Named moves, each a turn or a mirror, and the order they were made in; the first pair answered
mefo:
0.83 0.97 -3.46 -1.18 0.50 0.28 -1.78 0.15 0.68 2.93  ->  0.89 0.73 -2.98 -0.63 2.34 -0.14 -0.03 -1.70 0.68 2.71
1.82 -2.41 2.42 -1.32 2.17 -0.11 2.09 -1.59 1.46 0.10  ->  1.79 -1.95 1.60 -2.82 -1.62 0.70 -1.33 2.44 1.45 0.38
-0.27 -0.97 1.04 1.24 0.39 0.03 1.34 -0.93 0.04 0.11  ->  -0.40 -0.90 0.47 0.51 -1.77 0.60 -0.54 1.30 -0.21 0.40
-0.03 -0.43 -0.08 -1.60 -0.98 0.38 -0.13 1.31 0.43 -4.54  ->  -0.04 -0.65 0.27 -1.00 0.69 0.00 1.56 -0.40 0.38 -4.65
doda:
-1.21 1.57 -2.62 1.77 1.08 0.83 -0.03 -1.19 0.13 -0.84  ->  0.00 1.29 0.27 1.69 2.87 0.24 -1.20 -1.15 1.06 -0.83
0.86 -0.08 2.95 0.36 0.40 -0.55 -1.05 0.58 0.55 0.27  ->  -0.57 -0.89 1.91 0.18 -1.63 0.32 0.74 1.01 -0.69 1.52
-0.65 1.73 -2.14 -1.62 0.63 1.16 1.48 -0.80 0.28 0.22  ->  0.45 1.83 -0.74 -1.40 2.16 0.47 0.15 -1.21 1.12 -0.36
-0.01 -0.10 -1.02 1.14 1.59 -0.55 1.48 -1.05 -0.07 0.72  ->  0.26 -0.17 -0.60 1.18 1.82 -0.66 1.09 -1.22 0.21 0.57
masap:
-1.27 -1.14 2.56 0.53 -1.34 -0.22 3.24 -0.17 -0.37 1.12  ->  -1.35 -0.73 2.09 2.00 -0.81 -0.39 2.92 -0.89 -0.38 1.23
0.09 0.56 0.01 -0.42 1.05 -0.33 0.74 -0.14 -0.22 -0.31  ->  0.01 0.39 0.56 -0.57 0.98 -0.27 0.79 0.06 -0.24 -0.58
-0.46 1.99 -0.59 2.58 -1.03 -1.36 -3.05 0.88 0.26 -2.16  ->  -0.59 2.61 -3.84 1.34 -0.42 -0.88 -1.71 0.20 0.08 -1.75
1.63 -0.85 0.69 0.15 0.61 0.87 1.50 1.33 0.29 0.98  ->  1.62 -0.75 0.99 1.35 0.77 0.59 1.03 1.39 0.51 0.85
Pairs:
Between the rows of a pair lie 2 to 4 moves.
-0.38 1.84 3.12 0.74 -0.73 -0.22 -0.09 -0.78 -0.09 -4.40  ->  -1.44 3.42 -2.00 1.19 -1.78 0.54 -1.44 -0.51 -0.25 -3.20 -> masap, mefo, masap
-0.52 -0.33 -3.14 -2.93 -0.19 0.53 4.25 -1.60 -1.02 -0.11  ->  -1.63 1.11 -2.21 1.11 -3.52 -0.02 1.09 -0.14 -1.40 -3.77 -> masap, masap, doda, doda
0.18 1.69 -2.85 -1.25 -0.04 0.99 -1.32 0.45 0.61 0.27  ->  -0.70 -0.69 -0.08 -0.65 0.37 0.98 2.44 -0.70 -0.53 2.43 -> mefo, doda, doda, doda
-0.62 -0.90 0.92 0.38 -1.06 0.19 3.26 -0.60 -1.56 -0.85  ->  1.62 0.88 1.42 -0.13 -0.12 -0.37 -1.90 1.20 0.18 -2.84 -> doda, doda, mefo, doda
-0.66 -0.73 0.98 1.33 1.86 -0.15 -0.53 -1.32 -0.29 -1.08  ->  -1.11 -1.08 0.30 0.35 -1.18 0.57 -1.93 1.40 -0.81 -0.37 -> mefo, doda, doda
-0.13 0.37 -3.09 0.65 -0.79 -0.30 -2.76 -0.67 -0.07 -0.41  ->  0.08 -2.19 2.24 1.13 1.12 -0.73 -0.15 -1.87 -0.36 1.78 -> mefo, doda, doda
-0.15 -0.68 -0.97 -1.00 -1.43 1.53 -0.13 -0.17 -1.07 0.47  ->  -0.10 -0.28 0.12 0.49 -1.66 1.13 -1.49 0.00 -0.83 -0.75 -> masap, doda, masap, masap
1.48 1.46 -0.12 -1.39 1.66 -0.80 -0.87 -0.31 1.13 -3.71  ->  -1.17 -1.04 1.93 -0.82 -3.14 0.07 1.63 1.52 -1.08 -1.62 -> doda, doda, doda, masap
-0.74 0.08 -1.05 0.56 1.44 0.73 2.07 -0.93 -0.25 0.81  ->  0.86 0.04 0.43 -1.37 2.48 0.51 1.08 -0.32 0.64 -0.40 -> masap, doda, doda, doda
-1.52 -0.97 0.19 0.97 -3.14 -0.14 0.74 -0.29 -0.49 -1.70  ->  -0.90 0.14 -1.30 0.83 -2.51 -0.31 -0.96 -0.34 0.31 -2.66 -> mefo, masap, doda, mefo
0.12 0.97 0.15 -0.08 -0.51 -0.72 -0.86 0.36 -0.69 -1.38  ->  0.55 0.79 0.42 -0.77 0.32 -0.74 0.15 -0.13 -0.71 -1.58 -> mefo, masap, masap, masap
1.66 1.90 -2.18 0.09 3.70 -0.46 -1.44 -1.52 1.23 -1.21  ->  -2.13 -0.94 -1.91 1.52 -1.15 0.84 2.90 -0.37 -1.79 3.02 -> doda, doda, masap, doda
-0.72 -2.07 1.87 -0.83 -0.39 1.52 1.88 -0.20 -0.60 1.01  ->  -0.98 -1.56 2.39 0.41 -1.13 1.04 1.73 -0.50 -0.77 -0.94 -> doda, masap, mefo, masap
-0.79 0.04 -0.85 1.31 2.36 -0.60 1.68 -2.65 -0.46 -0.04  ->  -1.27 -0.42 -1.12 -0.19 -2.56 0.58 -1.35 2.20 -0.98 1.19 -> doda, doda, doda, mefo
-0.15 1.28 -0.65 0.89 0.28 -0.91 -1.23 -0.64 0.41 -1.83  ->  0.65 0.39 0.22 -0.54 2.35 -0.67 -0.03 -1.31 0.79 0.24 -> doda, masap, masap, doda
1.07 0.08 -1.10 -1.51 -0.86 1.09 0.02 1.25 0.40 -2.45  ->  1.47 0.06 1.60 1.07 1.10 0.18 -0.89 0.05 0.74 -2.51 -> doda, masap, mefo
1.03 0.75 -1.57 -2.08 1.15 0.89 0.13 0.64 0.15 1.19  ->  1.41 -0.25 2.57 -0.26 2.09 0.06 0.25 -0.02 0.19 0.41 -> masap, mefo, masap
-0.11 -0.88 0.07 -0.15 1.34 0.37 2.19 -1.23 -0.03 -0.06  ->  -0.15 -0.99 2.12 1.50 1.19 -0.07 0.60 -0.44 -0.02 -0.40 -> masap, mefo, masap, mefo
-0.92 -0.54 -0.99 1.67 -1.38 0.05 0.30 -0.34 -0.54 0.63  ->  0.65 0.13 -1.56 -1.16 0.32 -0.23 0.84 -1.08 0.39 -1.14 -> masap, doda, masap, mefo
-1.59 -0.29 1.95 2.82 -2.11 0.30 -1.75 0.84 0.14 -0.33  ->  -0.33 1.61 -0.79 2.04 0.99 -0.06 -2.82 -0.82 1.55 -1.60 -> doda, doda, masap, doda
-0.11 0.15 -0.94 1.16 0.04 -0.05 -1.47 0.47 0.20 2.72  ->  0.80 -1.06 2.09 -0.89 0.08 -0.11 -0.28 1.07 0.46 1.86 -> mefo, masap, masap, masap
-0.61 0.37 -2.17 -0.46 1.08 -0.21 2.68 -2.32 -0.60 -2.05  ->  0.23 -0.22 2.36 -0.64 -1.66 -0.48 -1.16 1.51 -0.16 -3.28 -> masap, doda, mefo, masap
0.94 1.08 0.68 0.50 1.78 0.15 -1.06 -0.44 -0.62 2.24  ->  0.63 1.15 -1.43 -2.06 -0.04 0.91 0.44 0.33 -1.07 1.36 -> doda, doda, doda, masap
-0.08 0.25 -0.11 1.11 0.38 -0.72 1.88 -1.85 -0.35 -1.68  ->  1.01 0.12 1.95 0.93 1.06 -1.28 -0.05 -0.73 0.39 -1.54 -> mefo, doda, doda, mefo
-0.28 -0.97 0.32 1.55 1.92 -0.17 1.13 -1.68 -0.12 2.59  ->  -0.31 0.15 -3.18 -1.07 0.85 0.54 1.96 -1.41 0.11 0.88 -> doda, masap, doda
0.51 -1.01 -0.97 2.09 -0.53 -0.60 2.09 -0.64 -1.61 -3.97  ->  0.86 -0.60 -1.29 1.61 -2.48 -0.03 -1.81 2.60 -1.32 -2.61 -> doda, doda, masap, mefo
-1.13 1.05 0.58 -0.77 -1.47 0.74 -0.47 1.14 -0.32 -3.26  ->  -1.47 0.15 1.43 -0.24 -0.47 0.66 2.32 -0.59 -0.83 -2.54 -> mefo, doda, doda, doda
0.85 0.70 -1.85 -1.86 0.52 0.25 -1.13 -0.03 -0.12 0.57  ->  0.75 -0.95 2.56 -0.39 0.91 -0.25 0.55 -0.55 -0.45 0.67 -> masap, mefo, doda, masap
-1.96 0.79 -3.02 0.43 -1.26 0.19 -0.90 -0.38 -0.25 0.49  ->  -0.95 -0.97 3.25 0.42 -1.26 -0.78 -0.90 0.54 0.13 -0.65 -> mefo, masap, masap, masap
-0.65 -0.74 1.05 -0.03 -2.02 0.91 -2.17 2.74 -0.38 2.35  ->  -1.48 -1.41 0.04 -0.62 0.13 0.64 3.71 -1.20 -0.98 1.98 -> mefo, doda, masap
-0.78 -0.74 -0.32 -1.43 -1.93 0.37 0.01 2.62 0.24 1.46  ->  0.63 0.53 0.68 0.80 1.31 -0.90 -2.72 1.27 1.48 0.38 -> doda, doda, doda, masap
-0.43 -1.13 2.71 -1.93 -0.76 1.68 2.17 1.90 -0.50 2.29  ->  -2.00 0.89 -2.82 0.15 -0.37 1.91 2.56 -0.13 -0.56 2.27 -> masap, masap, doda, masap
1.01 0.17 -0.39 -2.78 2.03 -0.42 1.10 -1.33 0.79 -0.34  ->  -0.67 -1.39 3.07 0.42 -1.46 -0.28 -0.40 1.20 -0.58 0.99 -> masap, mefo, masap, doda
0.77 -0.18 0.49 -0.43 1.41 -1.57 1.26 -1.00 0.42 0.97  ->  0.04 0.76 -1.90 -0.57 0.05 -1.14 1.24 -0.91 0.02 0.02 -> doda, masap, doda, doda
-0.70 0.06 0.63 1.78 -0.18 -0.13 -0.13 -1.18 -0.76 -2.15  ->  0.33 0.77 -0.16 0.55 -0.04 -0.17 -2.11 -0.28 -0.08 -2.09 -> masap, mefo, doda
-0.60 0.75 -1.06 0.26 -1.28 -0.58 -1.29 0.37 0.47 -1.09  ->  -0.01 -0.40 0.80 0.28 1.47 -1.07 0.84 -1.55 0.58 -0.05 -> mefo, doda, masap, doda
-0.74 0.66 -2.17 -1.57 -1.12 1.26 0.23 1.27 -1.40 -0.69  ->  0.67 -0.09 2.08 -1.37 1.67 -0.07 0.54 -0.02 -0.31 -2.41 -> mefo, doda, masap, masap
-0.65 0.51 -1.04 1.81 -0.27 0.32 -0.45 0.31 -0.46 0.35  ->  -0.15 -0.31 -0.55 -0.66 0.67 0.52 2.21 -0.56 -0.37 0.02 -> masap, masap, mefo
0.33 -1.14 5.58 -0.26 0.14 -0.55 1.04 0.74 -0.15 -1.93  ->  -0.60 0.90 0.41 3.27 3.90 -0.89 1.17 -3.03 0.13 -0.02 -> masap, masap, doda
-0.91 -0.66 1.52 3.69 0.12 -0.68 -1.11 0.64 -0.61 0.62  ->  -0.15 -1.11 -1.02 -2.35 -1.90 0.80 -0.05 2.71 -0.52 0.83 -> masap, mefo, masap, masap
1.25 -2.16 2.03 0.89 0.90 -0.76 2.33 -0.02 -0.57 -0.32  ->  1.96 -0.91 1.27 0.99 2.09 -1.22 1.10 -0.54 0.27 -1.74 -> doda, doda, doda, doda
2.31 0.56 -1.42 -2.02 1.88 -0.18 -1.13 1.17 0.64 3.32  ->  1.69 -0.36 1.94 1.03 2.58 -0.83 -0.99 0.46 0.37 3.41 -> doda, masap, masap, mefo
0.30 0.14 1.46 -0.51 0.69 -1.86 1.01 -1.86 -1.57 -2.20  ->  -0.28 1.08 -1.35 0.70 0.64 -1.48 0.31 -2.33 -1.57 -1.58 -> mefo, masap, mefo, masap
0.19 0.71 -1.91 -1.44 -0.45 1.21 -0.25 0.09 0.14 0.32  ->  1.19 0.36 0.53 -1.76 1.33 0.48 0.24 -0.68 0.57 -0.22 -> mefo, doda, masap
1.11 -1.01 0.18 -2.23 -0.71 0.63 -2.94 2.45 0.06 2.98  ->  0.32 0.58 -3.74 -0.56 2.87 0.12 0.92 -2.76 0.15 0.86 -> mefo, doda, doda, doda
1.15 -0.84 2.00 -0.92 0.76 -0.11 -0.01 0.54 0.93 -0.76  ->  0.31 -0.45 0.59 0.87 -0.53 0.35 -1.73 1.70 0.63 1.15 -> masap, masap, doda, mefo
0.73 -0.62 -1.05 -2.11 0.39 -0.07 0.32 0.38 -0.02 1.55  ->  -0.62 -0.45 -0.75 -0.05 -2.27 0.07 -0.38 1.26 -0.82 0.74 -> masap, doda, masap, doda
-0.70 0.14 -1.46 -0.12 -4.19 -0.01 1.66 0.90 -0.46 -1.79  ->  1.37 0.88 0.61 -0.38 -2.70 -0.62 -2.05 1.96 1.14 -2.89 -> mefo, doda, doda, mefo
0.11 -0.02 1.73 0.44 -1.75 0.31 -2.49 2.23 -0.12 0.34  ->  0.07 0.81 0.54 2.06 -0.84 0.01 -3.11 1.29 0.07 0.24 -> doda, masap, doda, doda
-0.69 0.59 0.26 2.94 1.52 -0.39 -2.36 -0.76 0.23 1.05  ->  -0.10 -0.83 1.11 0.44 2.46 0.12 -0.74 -0.72 0.42 2.98 -> masap, doda, doda
0.60 -0.51 -0.39 -2.66 0.58 0.03 2.68 -0.56 -0.40 0.49  ->  1.10 0.70 -1.44 -3.20 -0.39 -0.14 -0.27 1.02 0.38 -0.48 -> doda, doda, mefo
-0.81 2.74 -1.36 0.97 0.25 0.14 1.01 0.26 -0.09 0.21  ->  0.26 2.99 -1.08 -0.18 0.41 0.06 -0.51 1.44 0.57 0.07 -> doda, mefo, masap
-1.57 -0.75 0.75 1.98 0.19 -0.55 3.15 -1.33 -0.77 -1.01  ->  -1.17 -1.19 1.10 -0.74 -2.91 0.33 1.27 2.06 -0.76 -1.00 -> masap, masap, masap, mefo
0.02 -0.54 -0.09 -0.77 -0.44 -0.17 1.08 -0.45 0.26 0.74  ->  0.41 -0.55 0.56 -0.69 0.08 -0.27 0.81 -0.55 0.40 0.86 -> doda, doda, doda, doda
-0.61 -1.21 2.33 4.02 -0.08 -0.62 -1.21 -0.77 -0.67 -0.46  ->  -0.87 -1.82 1.06 3.36 0.93 0.02 0.89 -1.73 -1.14 2.15 -> masap, doda, doda, doda
1.96 0.51 0.63 -2.84 0.28 1.10 -1.55 1.40 -0.54 -0.26  ->  -0.54 -1.02 2.24 0.86 -0.44 1.02 1.66 -0.04 -2.38 1.38 -> doda, masap, mefo, doda
0.43 0.76 -0.86 -3.18 2.24 -1.66 1.69 -2.52 1.16 -0.19  ->  -0.79 0.02 -1.10 -4.25 -2.52 -0.65 1.42 0.54 -0.02 -0.37 -> masap, doda, mefo, doda
0.62 0.06 1.67 -0.91 0.27 -1.18 0.62 -0.86 0.06 -1.30  ->  0.42 0.70 0.81 -0.11 -0.90 -0.97 -2.13 0.80 0.16 -0.38 -> masap, masap, mefo, doda
1.49 -0.07 0.88 -1.88 2.61 -0.09 0.16 -0.92 0.80 -0.81  ->  -0.23 -0.41 1.05 0.78 -1.05 0.55 -2.68 1.77 -0.11 1.30 -> doda, masap, masap, mefo
-1.53 -0.55 -1.09 1.63 -0.17 0.19 2.94 -0.70 -1.55 2.73  ->  0.81 2.30 -2.30 1.42 2.15 -0.86 -1.99 -0.85 0.84 -0.43 -> doda, mefo, doda, mefo
0.77 -1.18 0.66 -0.32 -2.74 0.56 -0.83 1.48 0.06 -1.78  ->  1.32 -1.06 1.58 0.83 0.76 -0.43 1.07 -1.58 0.47 -2.65 -> doda, doda, doda, mefo
